rotation ticks, each row followed by its count of ticks
The counts run from 0 to 625.
95,78,105,87,107,139,106,77,83,78,98,107,82,112,87,135,113,115,104,123,105,92,125,87,134,103,77,127,119,92,99,80,104,95,104,130,102,112,118,112,53,76,89,112,88	188
116,111,104,116,114,128,130,95,96,112,95,98,116,133,138,102,85,132,122,91,119,97,77,76,103,103,80,79,92,81,70,93,86,100,117,91,105,116,91,125,87,118,94,121,60	87
108,113,102,76,82,110,138,103,80,97,124,101,108,116,147,81,64,108,131,103,94,87,100,108,101,64,99,74,72,84,112,92,117,109,97,80,75,116,92,122,106,103,87,106,80	227
138,122,88,83,62,77,118,81,108,102,138,86,90,80,119,90,69,93,113,100,74,89,96,85,110,87,92,71,89,92,103,117,103,77,94,72,68,104,76,128,109,103,83,98,103	67
133,125,92,109,104,113,74,66,117,119,94,85,83,92,71,116,104,87,108,70,104,111,104,81,94,121,67,96,114,99,78,109,76,74,117,105,88,93,102,117,63,73,98,123,84	183
35,77,106,95,104,138,100,103,82,85,102,113,91,142,100,93,109,96,95,122,93,87,90,118,96,83,107,127,91,88,121,82,125,127,121,100,126,99,103,90,111,87,96,92,102	125
81,81,90,65,56,80,93,71,86,97,127,86,90,95,106,113,98,95,88,105,63,84,77,101,104,91,100,106,109,81,127,108,105,98,120,62,105,108,110,121,110,109,63,115,116	221
108,112,62,107,127,96,108,120,99,111,101,132,86,98,123,66,97,86,127,93,107,91,93,97,132,103,102,103,53,79,89,110,107,87,123,64,121,86,126,95,122,93,110,91,80	570
123,79,86,104,78,92,84,103,102,102,123,103,90,100,133,137,120,111,83,100,97,90,77,74,143,119,106,98,109,95,89,109,81,87,111,71,116,97,134,123,107,141,79,107,83	82
107,98,64,111,82,70,93,116,100,108,137,110,80,97,129,90,107,96,93,96,81,82,82,97,147,111,119,94,86,79,103,115,108,93,105,66,114,89,106,95,143,124,100,75,108	401
120,75,103,87,79,98,106,121,111,76,132,102,105,110,146,132,115,110,98,129,97,82,102,102,131,78,120,96,97,114,107,85,103,93,79,81,87,109,124,121,108,141,86,113,72	72
97,96,91,119,90,105,130,72,91,102,109,87,91,111,115,104,74,137,105,104,100,85,73,56,124,124,76,92,112,57,75,105,89,97,120,99,120,112,70,115,98,118,92,80,104	90
120,127,91,138,119,144,70,120,120,111,108,105,84,115,117,82,109,75,112,88,119,95,105,94,97,115,94,91,88,125,62,97,100,80,91,111,95,91,98,87,109,89,111,75,71	429
89,80,104,109,71,121,70,75,105,99,123,77,85,112,117,123,102,109,82,116,85,90,66,63,104,133,87,103,123,98,75,98,85,76,108,88,125,105,99,113,111,121,72,83,104	93
129,118,87,93,112,126,86,72,90,104,99,105,73,85,88,114,98,90,117,81,106,102,121,79,128,119,68,108,104,93,78,108,94,76,114,122,92,100,122,113,54,54,87,108,89	185
116,122,68,122,80,68,118,108,104,116,134,94,92,101,120,70,87,100,103,85,88,87,81,95,120,103,107,74,81,72,103,119,101,108,98,73,95,93,71,98,144,122,107,80,106	399
80,74,76,118,94,90,87,88,120,103,110,103,76,105,108,95,108,108,94,121,84,84,69,65,114,128,94,112,93,85,86,110,89,74,129,60,141,82,104,101,131,121,95,78,101	413
103,118,115,101,81,127,98,54,115,103,108,67,94,108,73,113,91,90,100,93,95,106,110,99,61,91,77,96,131,104,98,96,92,97,107,119,70,109,58,119,67,77,94,118,99	193
52,83,85,102,95,116,62,77,97,108,104,98,69,108,69,97,122,77,78,105,77,93,90,103,91,115,93,133,111,92,112,99,106,103,127,101,132,86,103,83,109,72,93,84,121	285
124,125,80,148,108,100,102,96,138,105,113,94,71,95,84,80,100,89,110,100,105,100,113,80,109,122,88,91,92,101,76,114,98,73,88,112,91,86,58,81,107,86,123,68,101	591
79,63,90,80,119,89,129,93,126,74,93,120,91,104,87,106,115,110,120,145,94,93,125,95,118,72,105,128,77,90,120,87,116,91,115,74,110,95,116,110,87,95,110,120,90	317
93,94,101,105,81,131,65,117,70,109,122,96,96,136,124,132,128,93,67,78,107,87,84,121,117,101,112,107,124,101,103,89,102,131,106,112,100,108,136,103,107,116,83,104,84	532
142,106,95,116,81,81,87,81,142,118,109,79,100,95,97,135,119,107,93,83,102,107,87,84,95,109,92,84,121,105,87,108,68,83,112,80,86,102,99,133,92,133,100,140,78	502
144,119,83,125,86,67,131,91,107,112,124,93,102,97,121,103,89,125,105,83,104,92,84,78,132,111,93,70,100,68,89,117,87,99,101,80,87,110,72,120,107,131,107,103,95	78
98,90,105,109,126,137,66,92,120,104,83,102,82,115,76,132,139,83,100,95,118,103,113,102,96,105,93,124,110,118,89,85,93,90,118,115,103,90,137,102,68,81,101,130,69	20
101,90,109,130,123,132,88,119,145,85,99,108,92,125,91,123,138,100,102,126,119,99,122,107,103,95,109,112,103,134,84,79,104,90,87,118,94,93,102,93,88,107,128,104,61	9
98,82,87,108,112,125,108,103,81,93,108,122,87,114,142,96,99,123,113,115,109,85,81,61,146,120,90,103,79,79,67,97,101,89,114,83,134,103,121,108,101,111,86,77,80	251
92,83,115,77,73,92,133,85,122,87,111,81,111,118,108,107,92,113,108,127,83,95,96,105,76,63,107,90,100,99,124,91,102,101,106,68,78,114,77,136,100,125,91,137,86	63
84,84,95,60,56,95,80,80,93,97,125,91,94,97,118,114,98,84,85,106,63,84,79,105,96,86,106,107,105,95,123,99,102,94,120,59,99,102,121,131,112,110,63,123,105	222
83,86,83,108,107,63,102,92,147,99,96,98,92,103,59,103,130,90,92,108,90,98,108,126,92,83,112,119,101,91,134,97,103,110,119,67,99,82,92,100,110,109,133,131,102	308
101,85,114,78,78,131,86,100,79,79,126,92,92,117,99,141,123,90,82,108,97,91,123,124,123,76,109,113,125,116,117,84,114,114,82,132,74,115,118,106,80,91,84,110,88	200
